In the rows, zero is written as 128.
These are runs of 7 systems, one row a step. Runs of the same system follow the same rule from any start.
trace 1, A (8 x 26):
[[114 120 133 131 137 132 122 188  89  98 160 122 100 156 160  88 140 134
  161 178 184 163 125 167 129  86]
 [134 135 160 145 104 141  71 185  73 122 144 124  85 151 117 110 165 195
  127 158 129 164 136 159 138 107]
 [173 138 149 129 108 147  84 181 123 152 156 112 133 114 111 117 176 174
   86 152 183 150 116 122 100 108]
 [194 101 129 133 122 155  73 164 115 149 112 144 111  85 105 151 173 169
  105 113 135 140  67 114 111 148]
 [165 133 146 146 128 161 109 116 145 171 120 142 142  96 101 151 136 186
   79 113 117  88  92  63 109 162]
 [143  86 117 133 155 173 155 106 166 139 113 157 147  89 129 157 122 113
  107 105 153  94  71  58 119 157]
 [ 86  97 135 151 144 157 166  79 142 127  98 182 109 125 118 157  95 133
  127 107 100  93 101  76 161 157]
 [ 53 108 150 135 125 151 207  83 161 125 134 159 136 136 136 126  97  92
  108 124 153 110 151  88 152 115]]
trace 2, M, 8 rows:
[[150 137 147 150 134 144  64 121 145 136 113 136 117 142  54 177 166 190
  113 135 113 130 122  84 147 158]
 [130 109 145 119 132 175 129 158 159 148 130 147 132  97 145 109 149 105
   51 156 173 114  62 125 105 113]
 [134  81 127 129 132 170 115  86 150 117  92 141 145 103  95 193 136  99
  127  74  85 119 111  84 152 170]
 [ 93 151 139 143 120 109 159  93 186 170 118 186  98 135  94 119 132 148
   68 156 157 104 110 105 135 121]
 [ 92  77 120 110 122 159 181 110 137 113 113 156 136  91 174 125 104  42
  119  88 116 121 103 139 138 123]
 [ 86 145 133 147 106  92 160  62 148 137 116 155 111 153  81 157 110 148
  148 101  97 124 184 100 169 136]
 [ 86 127 126 119  97 105 199 135 122 142 153 156 106 123 174  70 109 102
  114 140 172 136 135 164 120  77]
 [118 108 121 123  97 119 147 108  81 109 127 106 141 123 141 145 105 109
  187  63  69 142 186 135 149 133]]
trace 3, Y:
[[190 142 103 140  92  80 129 124  95 171 139 130 120 103 110 139 134 205
  165  82 124 131 147 106 108 138]
 [170 165 113 133 124  97 141 151  96 174 133 133 128 101 173  83  98 173
  108 133 112  83  87 152  78 136]
 [172 132  97 146 182 129 120 141  92 116 123 113 142 127 162 132  91 164
  192 129 116  88  85 101 106 168]
 [123 152 114 160 179 111 121 134 131 131 112 169  82 159 123 113 117 185
  146 189 148  99  65 124 129 147]
 [ 93 100 137 140 181 180 125 166  94  80 125 141 102 149 181 102 105 112
  148 175 138 119  73 146 140 125]
 [102  95 148 153 151 167  99 149 111  82 137 142  93 172  95 149 158 156
  173 158 162 164 131  98 173 121]
 [ 99  94 163 130  94 165 119 170 119 125 142 160  86 127 129 104 169 128
   84 150 173 171 115 152 146  82]
 [139  71 165 125  88 199 103 157  87 112 144 104 141 100 129 151 164 131
  121  83 126 167 150 106 139 115]]
trace 4, W, 8 rows:
[[131 135  93 129 181 105 166 106 190 140 125 153 142 127 132 125 114 107
  131 161 191  93  73  91 106 138]
 [107 122 112 113 184 148 121 104 155  94  89 129 146 133 148 144 101  57
  131 140  82  96  81 149 137 165]
 [ 63 147 149 139 168 141 135  91 161  89 128 117 136 191 102 148 106 110
  144 165 123 118 168 102 167 136]
 [ 82 101 139 118 127 144  93 134 144  87 109 147  91 163  93 148 170  85
  135 150 131 179 129 167 180 110]
 [109 143 169 127  85 148  73 135  96 117 129  95 128 147 102 144 148 135
  111 115  63 158 188 163 158 122]
 [142 129 148 129  68 114 118 149 126 149 167 120 122 130  89 129 181 166
  112 122 180 179 178 120 127  86]
 [194 121 110 107  73 105 104 148 116 170 124 131 126  69 125 133 163 135
  102  78 115 149 112 159  96 125]
 [168 166 115 123 106  96 166 115 133 182 151 104 177  95 147 113 102 153
  106 104 136  93 150 102  75 131]]
trace 5, F, 8 rows:
[[138 137 141 105  98 131  50 140 130 125 100 112 121 130  98 146 171 102
   87 123  64 158 132 195 144 132]
 [147 158 132  95 123 124  83 123 163 117 139  53 192 143  95 159 158  83
  111 128 120 148 182 139 119 128]
 [163 123  94  88 127  95  84 122 173 126  98 121 138 111  96 157 173  59
  115 113 113 159 102 186 127 138]
 [118 160 145 101 125 141  80 116 146 121 104  85 166 135 120 148 132  76
   84 128  51 120 148 177 132 148]
 [130 137  99  90 155 108 109 114 179  96 127  80 178 144 111 157 147  39
  148 136 139 151 153 154 133 130]
 [111 138 115  99 128 105  83 118 150 110  85 133 109 141 111 141 148  63
  117 137  71 148 113 212 155 134]
 [ 98 162 148 105 129 134  89 132 135  94 135  63 166 170 122 135 136  75
  120 153  96 147 188 175 141 120]
 [142 128  95  98 130  86  85 130 154 100 117 109 124 147  89 153 177  71
  161 132 136 181 142 183 147 121]]
trace 6, Y:
[[171 146 121 108 155 146 124 146 167 150 144  94 190  99 151 120 127 100
   80 148 169  95  92 112  71 136]
 [155 107  99 131 162 135 101  93 155 122  77 154 129 113  99 182 130 116
  144 100  86 105  73 104 143 184]
 [ 77 172 162 138 162 149 129 107 173 134 121 135 138 162 118 116 103 129
   69 188 117  79 116 117 133 140]
 [ 91  81 107 117 162 154 177 104 160  85 124 137 144 133 146 146 111  45
  163 122 162 130 117 106 150 129]
 [ 65 131 153 143 104 120 129  91 137 118 110 161  85 168  79 147 134 138
  130 127  91 151 171 132 190 121]
 [ 81 126 150 109  93 136 178 136 130 123 168 104 151 134 158  96 124  76
  105 131 171 149 184 147 123  72]
 [151  97 105 117  79  97 128 112 108 123 128 123 125 108 101 165 153 115
  181  53 109 178 176 132 146 123]
 [141 189 145 122  77  84 122 131 120 180 142 113 133 122 123 100 133 164
   77 129 103 123 169 163 103 111]]
trace 7, H, 8 rows:
[[164 117 137 138  84 136 144 116  85 151 148 101 154  97 127 151 120 177
  152  58 106 128 177  77 116 135]
 [172 119  73 108 104  69 178 117 149 168 131 154 132  76 144 117 132 101
  137  86 167 128 103 136  94 116]
 [143 114 131 129 132 165 139 143  79 138 115 131 138  88 197 107  86 127
  113 103  69  86  79 143 100 152]
 [128 166 101 140 178  99 177  89 153 137 132 122 160 144 147 125  71 136
  157 146 140  68 122  83 105 152]
 [ 90 125 107 118 172 124 134 140 136  96 106 152  98 149 167  97 110  74
  138 177 129 121  69 189 138 124]
 [ 83 162 164 153 158 153 102 129  95  94 129 102 124 191 133 123  97 166
  145 172  77 109 159 130 156 143]
 [106 149 117 124 140  86 126 132 157 102 155 119 116 179  93 123 154 118
  166 174 197 168 163 138 145  93]
 [131 112 154 129  96 150  60 179  76 110 128 127  82 137 116 125 173 155
  127 135 108 180 130 180 151 112]]
trace 8, W (8 x 26):
[[122 137 106 134 163 116 106 110 107 113  79 150 103 132 144 139  94 120
  157 126  39 100  80 166 145 172]
 [ 67 155 154 142 157 141 153 133 124  94 161 101 141 186 153  97  96 129
  145 184 158 119 174 118 139 105]
 [138  75 117 134 143 147  76 152 112  83 107 152  85 141  96 161 170 126
  182 125 137 177  96 137 169 135]
 [112 176 175 140 107 143  78 148  91 138 126 108 117 153 126 109 124 180
   84 158  57 115 150 166 132 133]
 [148  98 148 127 113 165 120 171 125 121 176 101 150 123 118 131 171 138
  126 134 215 163 151  88 114  94]
 [188 125 122 131 110 128  75 131 127 167  94 156 109  87  98 155 158 167
   98  94  87 122  79 131 121 161]
 [121 164 153 121 120 146 165 128 149 164 160  99 178 115 163  96 104 125
   58 145 148  87 143 111  84 113]
 [159  76  93 122 148 141 148 100 167 123 115 147 147  94 111 177 144  91
  154  88 172 130  93  67 124 146]]
trace 9, M, 8 rows:
[[ 90 147 141 130 163 136  71 149 128  90 109 134  89 185 113 121 145 122
  124 199 112 143 104 183 159 127]
 [ 91 113 166 112 142 189  84 150 140  75 136  89 149 161 121 143 156  77
  107 161 135 157 151 142 156 112]
 [125 100 150 122  94 147  77 140 145 114 125 133 107 136  64 165 202 125
  114 123 147 190 147 131 160 108]
 [138 119 157 107  72 154  94 147 144 160 127 125 132  91 107 129 175 109
   37 110 119 154 127 155 120 109]
 [168 110 115 102  90 128 129 100 177 160 126 116 175  79  91 173 163  89
   94  69 139 137 142  96 112 135]
 [162 146  89 115 106  63 144  94 176 185 101 170 118  89 100 136 143 122
   98 102 126 117  94 142 109 138]
 [123 152  95 104 142  97 168  90 171 149 107 129 163 106 157 121  91  64
  105 116  99  85 107 152 105 147]
 [104 151  84 125 162  64 164  74 174 115 111 145 128 159 112 144 101  88
  180 134 129 116 136 132 147 144]]
trace 10, E:
[[142 126 105 117 189 134  92 141 139  70 136  74 163 165 127 151 134  85
  187 162 152 140 132 126 131 140]
 [130 173 130 134 167 110  49 135 133 109 102 120 108 177  90 141 143 154
  136 186  90 124 109 164 147 154]
 [ 99 128 163 116 145 175  77 156 153  91 138  91 146 165 109 136 168  91
   93 183 155 157 140 146 143 111]
 [167 135 118 116 128 116  59 118 176 125 110 112 141 137  51 188 190 120
  120 125 131 157 135 119 141 148]
 [114 158 163 117 108 139  89 124 175 159 114 133 130 130  96 127 161 114
   28 156 111 123 116 156 128 125]
 [132 104 134  96 110 158 130  99 191 128 127 104 184 100 103 168 157  50
   83  93 142 136 148 106 126 128]
 [130 163 109 118 123  80 141  64 193 171  95 150 141 117  91 151 121 110
   89 109  92  95 122 125 123 157]
 [ 69 127 133 102 125 136 180  97 168 124 117 138 149 123 157 109  99  39
   82 128 113 107 132 158 130 117]]
trace 11, A (8 x 26):
[[156 108 128 159 181 179 128 141 117 118 142 118 151 123 140 141 110 176
  154 141 163  89  90  47 108 156]
 [102 111 133 160 178 165 142 128 130 121 111 180  92 142 140 117 105 165
  129 169 147  87  57  91 138 150]
 [ 64  94 183 154 136 210 150 135 117 109 138 153 114 143 145 119 112 141
   96 151 143 111 118  85 151 117]
 [ 75  90 153 142 121 160 143 125 156 108 136 169  92 150  93 139 161 119
  118 151 187 162 131  99 169 100]
 [ 86 108 157 128  68 136 138 126 137 148 119 183  78 115 106 117 160 124
   69 121 131 164 128 154 154  94]
 [131  97 147 113  51 135 139 119 140 153 141 132 133  94  91 151 172 118
   95  73 144 173 176 115 137  99]
 [167 121  92 113  75  66 147  99 158 173 119 162 116  86  89 153 163 124
  125  70 140 155 131 129 121 122]
 [161 126 105 120  82  97 168 100 115 177 122 137 143  73 147 134 106 132
  126  53  87 109 132 124 103 139]]
trace 12, H:
[[162 143 116 122 143 128 114  87 161 136 114  91 188 113  96 184 120 109
  131  86  85 101 148  83 116 171]
 [132 131  93  85 137 103 134 101 191 132 102 125 160 108 128 142 137  27
  100 118 123 127 106 171 119 135]
 [121 124 139 114 149 168  94 114 119  95 102  85 169 129 143 157 107  80
  126 105  42 108 132 145 139 167]
 [124 168  96 107 152  74 128  80 187 117 122  92 173 154  97 157 120  70
  150 130 120 125 166 135 134 144]
 [121 121 118  94 134 131  86 143 127  88 109  93 140 136 140 133 144  43
  131 129  88 160 125 211 139 125]
 [150 170 131 121 134 112  76 114 120 114 128  59 172 155 105 159 129 133
  151 121  70 127 187 134 130 153]
 [164 150  91  88 129  80  99 134 168 122 137  86 161 124 111 136 166  64
  132 136 160 163 139 173 110 114]
 [179 136 131 109 131 151  46 159 103 118 111  80 153 113 129 147 151 118
  117 116  66 133 113 169 116 154]]
trace 13, E, 8 rows:
[[ 84 145 130 110 149 119 115 120 198 110 126 138 122 167  94 129 159  70
   93 187 170 146 124 157 148 104]
 [116 111 127 105 108 131  82 100 163 108  94 125 126 133  75 178 169  69
  120 102  85 169 145 155 170 138]
 [101 178 147 115  89  88 126  98 179 158 133 123 135 149  77 129 151 113
   72 142 122 141 182 153 139 106]
 [138 113 105  80  97 106 132 119 171 136 118 121 150  95 127 132 159  34
   93  99 133 155 129 179 121 108]
 [132 167 125 111  94  90 130  83 144 158 112 105 165 117 115 145 112 105
  104  87  51 112 174 151 122 148]
 [117 165 104  96 135  86 174 114 167 145 139 105 169 125 162  96 100  59
  105 146 147 108 138 167  95 111]
 [136 134  91 104 152 103 125 104 127 106 101 101 158 124 153 143  98  60
  168  99  62 117 130 171 130 157]
 [ 95 198 125 127 156  84 137 109 134 117 132  92 147 181 142 104  85 121
  146 173  98 102 168 163 128 128]]
trace 14, F (8 x 26):
[[131 151 156 123  86 125 109 134 127 134 168  71 167 145  95 141 153 143
  124 118 140 159 217 114 126 104]
 [188 109  90 102  89  83 109 137 140 155 120 140 120  85 104 145 183 109
  129  89 149 169 111 156 111 120]
 [158 156 145 118  96 137  98 120 116 164 114  97 162  99 132 136 120 135
   76  95  44 103 138 147 109 154]
 [169 138  87 100 162 109 142 110 169 123 139  76 200 113 135 149 118  67
  147 115 155 115 135 108  94 144]
 [131 131  93 112 159 106 116 111 146 126  76 159 110 115 143 132 115  78
  125 129  70 105  59 185 135 160]
 [ 78 165 151 124 169 153 121 122 131  90 133  80 165 175 157 116  87  94
  124 170  93  95 156 147 134 135]
 [110 113  92 119 168 102 120 132 146  79 122 135 108 169 112 140 149  84
  197 162 170 167 121 154 159 117]
 [ 86 151 163 136 108 129  81 146 101 117 112 146  76 168 114 112 146 150
  103 165  83 149 135 191 163 117]]

Name the system that made each run.
trace 15, 2 rows:
[[156 145 153 122  97 153 126 110 154 174 135  99 183  92 116 145 131 138
   59  97 110  98 148  90  97 145]
 [175 103  77 123 132  93 162 106 173 160 121 163 133  82 114 145 144 117
  139  97 184 121  83  87 104 138]]
 | M
trace 16 (2 x 26):
[[158 100  94 124  92  90 144 146 112 158 114 193  72  86 134 113 153 140
  136  99 148 156  80 164 122 111]
 [110 111 173 138  72 168 149 137  67 143 144 121 130 104 159 115 108 160
  111  80  80 127 171 122 130 116]]
 | E
trace 17, 2 rows:
[[138 105 147 120  99 169 162 131 102 133 164  83 189  91 164 132 105 117
  126  74 127 119 173  84 103 120]
 [177 126  97 152 106  75 141 121 109 163 134 161  99 112  97 139 141 206
  177  95 154 136 126  87 118 135]]
 | M
trace 18 (2 x 26):
[[147  72  86 134 167 139 146 133 104 103 110 160 110 107 162 139 112 113
  196 102 140 122  63 114 132 147]
 [ 91 164 143 158 165 131 137 117  93 122 111 143 107 163 157 106  70 172
  141 163  70  76 111 129 138 155]]
 | W
trace 19:
[[103 115 144 126 110 124 121 149 149 113 156 138 103 156  91 122 179 119
  124 165 206 181 153 135 150  78]
 [131  81 146 106  74 164  99 161  97 117 128 123 115  96 134 132 168  90
  107  88 109 183 134 177 142 103]]
 | Y
trace 20, 2 rows:
[[186 146  87 103 150  88  95 157 164 141 127 115 139 113 122 120 167 105
  122 157 181 138  79 161  90 124]
 [152 134 146 129 150 175  53 145 106 117  95 109 137 121 128 148 131 135
   99 131  48 105  86 147 131 172]]
 | F
trace 21, 2 rows:
[[139 122 123 111 111 132 114 158  63  99 139  76 151 119 177 117 114 103
  169  99  79 148 161 179 119 122]
 [152 157 112 157 127  76 130 126 109 144 153 131 107 161  95 131 133 214
  188 140 164 135 157  90 127 124]]
 | W
trace 22:
[[ 84 186 146 140 119  91 153  71 150 152 114 139 127 159 106 125  89 152
  103 136  75  90 170 127 146 142]
 [ 95 103 104 115 137 113 199 129 138 111 151 140 131 130 170  96 112  66
  157 138 199 141 132 135 124  89]]
 | M
trace 23, 2 rows:
[[174 184 127 118 154 119  83 127 173 148 134  76 186 133 102 146 142 134
   93 159 136 103 126 112  90 153]
 [158 119  86 103 169 114 117 112 186 132  89 142 143 104 125 150 136  64
  116 127 125 108  55 142 113 161]]
 | Y
trace 24:
[[114 131 143 136  75 102 116 112 140 163 109 183  72 127  68 139 168 168
   86 115 116 156 138 142 153 118]
 [116  86 169 127  80 191 156 141 115 136 163 119 151  94 137 126 143 122
   89  92 167 146 162  85 127  92]]
 | H
trace 25:
[[100  86 150 131 168 213 131 117 135  89 118 112 168 127 144 158 108  88
  123 122 115 103 115  77 143 154]
 [114 146 113 156 169  96 142  81 175 130 115 162 115 165  77 156 119 160
  156 154 154 104 119  71 149 150]]
 | E
trace 26:
[[157 132 120 130  76  92 171 131 125 197 140 163 116  80 142  97 128 161
   88  99 151 122 111 129  90 105]
 [163 120 124 139 129 150 138 129  68 140 126 111 153  91 176 130  83 157
  152  79  66  88 119 106 105 163]]
 | Y
trace 27 (2 x 26):
[[191 147  84 113 176 103 113 152 158 134 138 105 157 119 136 124 138 119
  145 161 186 111  79 124  84 137]
 [130 128 148 137 168 184  73 136 108 108  96 115 135 131 143 144 110 131
  107 142  47  93  84 141 134 173]]
 | E
trace 28 (2 x 26):
[[139 129 104 125 110  80 108  99 181 145 101 177  90 129  54 159 179 127
  119 123 144 155 111 135 153 130]
 [101 140 136  96 110 137 137 120 159 145 111 132 143 104 154 106 123  57
   49 129  93 111 107 187 116 121]]
 | M
trace 29 (2 x 26):
[[147 194 112 134 162  85 126 109 115 132 130  81 162 160 148 120  82 153
  163 145  84  84 152 133 107 158]
 [131 151  94 103 171  95 120 158 145 104 137 104 138 150 157  98 128  75
  148 185 169 136 103 184 108 111]]
 | H
trace 30 (2 x 26):
[[160 143 120 170 151 118 137 127 103 148 141 141 117 134 119 129 108 226
  169 136 144  93 112  61 115 152]
 [130 117 120 129 166 155 129 169 122 129 123 154 106 116 177  87 122 120
  106 174 160 106  38 150 104 122]]
 | W
